Rotation paths and how fast each direction turns (degrees a step)
Each turn is a multiple of 5 degrees from 10 to 175, or 0.
Each row of a path follows its step; steps can be skipped.

step 0: [  6  -3  -4  16  -7  23 -21  17  -2  16 -23  21  10   1 -12  -6   0  -7
  14   1  -8   9  -7   9  -7 -12   7  -8   8   8   0  -8]
step 1: [-12   5   0  13  17  15   5   3   5   7  -8 -14 -13 -13   2  11   6   7
   0  -6 -27  33  -5  10   5   7  -6  -9  -2  -7   5 -12]
step 2: [-10  10   4  -9   2   6   7  21 -26  -8 -13   5   2   3  18  -5  -2   3
  18  -9 -16  -2 -24  -5  13  -9   7  13   1   1   2 -13]
step 3: [-14   3   3 -15  -7  13   9   7  -2  -5  -2 -13  -5 -24 -10  10   5   3
  -5 -15  -4   6   5   4  -6   5  27   3  21  25 -10  -6]
step 4: [ -5  -5  -7   3   7  15   0  16   1   4 -13  29  -3   4  -6  22   2 -16
   8   3   2  -8  -3  -7  -1   2  -6 -10  12  18  -3 -30]
step 5: [ -4 -19  -6  23 -11  14   6   6  16  -6  -8  -5  -5   0 -13   8  -5  -1
   8 -12  -6  26 -18  20   0  -5  10   2   8  -4  12  -9]
step 7: [ -5  10   8 -18   7   6  -5  18  -6  -3  -8  11   5 -12  -5  -3 -13   0
 -11 -24 -11  24  -5   9  21  -1  19   4   9   4  -7  -1]
step 8: [-20  15  -2   7  -3  25   1   9  -1  19 -26   6   4 -11  11   7  10   0
   9   3  -6  -8   9   6  -4  -1  10   2  -1  22  -6 -18]
step 9: [ -7  -9 -12  13  16   2   9  15   4  -8   5   0  -5 -10  -9  16   9  11
   1 -16 -17  -1 -14   6   0   0   5  -6  17 -10   0 -34]
step 10: [ -9  -4   2   9 -18  13  19   9 -21 -21 -12  -3 -12  -4   0  -1  -8 -17
  17   5  -5  10 -22  -5  -5  -3   3  -4   3  17  12  -8]
Speeds:
[-4  4  4  0 -1  1  9 -4  8 -4  3 -2 -2 -4 -7  0 -3  4  0 -3 -2  4  5  5
  2  2  0 -4  2 -1  2  4]
170
[ 3 -1  0 -5 -2  1  0 -5 -2  1 -3  7  0 -6  5  7  3  0  2 -3  3 -7  6  4
  5  3  7  1  2 -1  1  2]
80
[-6  1  4  1 -6  0 -6  2  9  5 -1  5  3 -2 -2  2  7 -6 -1  0 -1  2  2 -2
  2  6 -5  2 -3 -3 -1 -3]
95
[ 2 -1 -2 -3  5  3 -3 -2  0  5  2 -8 -4 -2 -2  5  9  5  2  2 -3  0  5 -3
 -6  3 -3 -2  3  2 -2  2]
140
[ 5 -3 -4  5  2  8 -3  2 -1 -3 -4  1  2  6 -3 -5  2  3 -4 -2  1  4  7 -1
  8  4  0  1 -5  1  1  4]
55
[ 4 -5  6  5 -2  2 -1 -6 -4 -4  0  1 -3 -1  5 -1  1 -4  4  0 -7  5 -2 -2
 -1  4 -2 -5  2 -9  4  1]
80

step 0: [  0  -4   1  -3 -11 -20  -3  23  -7 -11  -9   6   5 -10  -3 -13 -17   8
  -2 -22  -2  -4  15  -8   9   1   1  -6   9 -24  -5   1]
step 1: [-13  -8  11  19  20   5  14   6  13 -13   0   8  20   4  -2  -6  -8  15
 -14   9  -9  15   0   0  -6  -8  12  -1  -8   8  -2  -7]
step 2: [  7  -9  10   5   2   2  12  -8  -8   7   1  10  -7  -5 -20  24  10 -16
 -20  13   0 -22   7   3  10   1  -4  -1 -16   6   2   3]
step 3: [ 11   3  -7 -18 -16   5   1   4  -8  16   3  -9  -5  -2  22 -10   1   1
 -12  -2 -25  -6  17   8   7   1  10  19   5   4   4   4]
step 4: [ -8  -1  -9   0  15  -6   4  28  -4 -15 -13   6  -5   5  10 -17  -8 -15
  -9 -11   1  -2   6  -2  -8   3  -8 -16  19  -9   0  -7]
step 5: [-10  -9  18   7  25  -2   9  -5   7  11   4  -8  -6   4 -10  -2  -9   9
  -8  -1  10  11   9 -11   1 -15  24 -12 -12  -2  -8  -6]
step 6: [  6 -11   6  -6   0  12  -9   6  14  10   6   6   1  -3 -10  -3  10 -11
  -6  16  -7 -31 -13  11   4   9   8   1 -21   9  -4   2]
step 8: [ -5 -13 -11  23  11   3  -6  21  -2  -7 -19  -1   3  -8   2 -19 -22   1
   1  -2 -14  14  10  -5  -8  -7  -9   4   2   1  -1  -8]
step 9: [  2   2  15  27  13   6  20 -11   3  -8  -2  -3  -4   9  -5  -3   3  -2
 -20  12  22 -10   5 -12   4  -4   9  -3  -6   2 -11   7]
step 10: [  1 -24   7 -19 -10   1  -6  -8  15  10   9   3  -9 -11  11   9  -8   0
  -9   2  -3 -24  10   9  11  -2   3   8  -9  12  -1  16]
Speeds:
[ 7 -1  1  1  1 -1 -4  2 -3 -1  8  2 -4  2  2  2  6 -1  2  1  2 -3  0  9
  2 -8  2  4 -5 -1  3  5]
95
[ 2 -3  1 -7  6  2 -9  0 -3  4  0 -3 -3  5 -4 -6  3 -2  4  2  0  1 -3 -2
 -3  3  6 -6  1 -3  1 -3]
45
[-3  1 -6  4 -2 -1  0  1  1 -5 -3 -8 -4  4 -2 -5  0  5  0  1  5 -6  5  2
 -3 -4  0  3  4 -6  1 -6]
85
[-5 -2  2 -6 -6 -3  0 -5  2  1 -3  2 -3  0 -1  7  0 -3 -1 12 -2 -4 -3  2
  0 -2  3  4 -1  1  1 -5]
90

step 0: [ 12  -9   7   7  -2   4 -11  18  -6  10 -13   2  -8  -8 -13   3 -10 -15
  13  -8  14   6   3  -1  -3  11 -19   7  -2  -9  16 -10]
step 1: [  7   1 -13  14   3  17  -7  -2  10  -7   5  -7  -1   2  -1  21  15   7
   3 -15  18   7 -22   2  -1  10   6   2   4  -6   7  -8]
step 2: [  6  -2  -7   2   9  -4 -14   3   1  20 -12   3  10  -6  -9   6  -7  -5
 -16  -6  16  -6  -9 -20  -5  11   9  17  -4  -1 -12   9]
step 3: [  8   0   2  15   1  -4  -9 -11  -9  -9  -1   3  -3 -16 -10   3   3 -24
   1  14  20   6  -1   7  12  11   6   1   5 -17  10   4]
step 4: [  5 -15 -18  10  -5  12  -3   3  -3  16  -7   1  -9 -13   3   7   1  -5
  -5  -1  15  -8  -9   8  -6  -3  -2   9 -11  12  19 -18]
step 5: [ -6  -4 -14  14  12  11 -12  -2   6   4  -8  -9  14  -2  10   7 -23   4
  10  -5  12   5  -7  -4   3  10  20   1   7 -16   3   0]
step 7: [ -3  -4 -17   7   0   5 -20   2   0   7  -4  11   4 -12 -17 -13  -3  -7
   1   4   8 -17   2  14  15   8  -8  -2   9 -10   9 -15]
step 8: [  3  -4  -9   6   0  22  -8  19   2 -11   0   8  16 -13  10  18  -6  -2
   8   6  11   1 -10   9  -9  -7  -3   5 -16  -7   7  -2]
step 9: [  6   0  -3   5  13  14 -18  16   8   3  -5   4 -13  -9  -2 -11  -8  -5
   8 -28  11   2   4 -13  -1   9  12   4  -1  -7  -5  -2]
step 10: [  3  -4 -12   4  -6   0  -7   3  18 -10  -7  -3   5  -4 -15   5  12  -7
  -8  -8  19   0 -10   7   8   1 -16  13   9 -22  -3  12]
Speeds:
[ 0 -1 -3  3 -1  1  3  0  6  0  0 -5 -6  6  2  1 -6 -2  3 -7 -2  3  3 -3
 -5 -4  0  0 -4 -5  9 -1]
85
[-3  4 -7  1  0 -4  2 -4  9  3  1 -1  0  0 -3 -6  4  1  5  0  7  3 -2  3
  1 -1 -5 -2 -3  7 -1 -4]
120
[ -4  -4   0  -2   5   0  -2   0   4   0   4   0   1   1   3  -4   2   2
   0  -3   4   3  -2 -10  -1   0   9   0  -3   0  -7   8]
100
[ 0 -2  1 -3  7 -6 -7 -4  0  1 -4 -1  2  1  3 -1  9  0  0  0 -8  6  2  4
 -5 -4  0 -1 -2 -2  0 -3]
0
[ -1 -11  -7  -4  -4   2  -4   0   4   0   5  -3  -3   2  -2   2   5   3
  -6   1  -3  -4  -4  -1   2  -1  -2  -3   5  -1   2  -2]
120
[ 4 -5  2  3  6  1  2  3  3  6 -1 -2 -5 -3  2  5 -2  3  3 -2  0  1  1  9
  3  0 -2 -7  0  3 -3  8]
85
[ 2 -5  4  2  4  5  2 -7  0 -6 -5  5  1  2 -2 -3  4  4 -2 -7  2 -2  3 -1
  8 -2 -1  1 -2  5  5 -2]
125
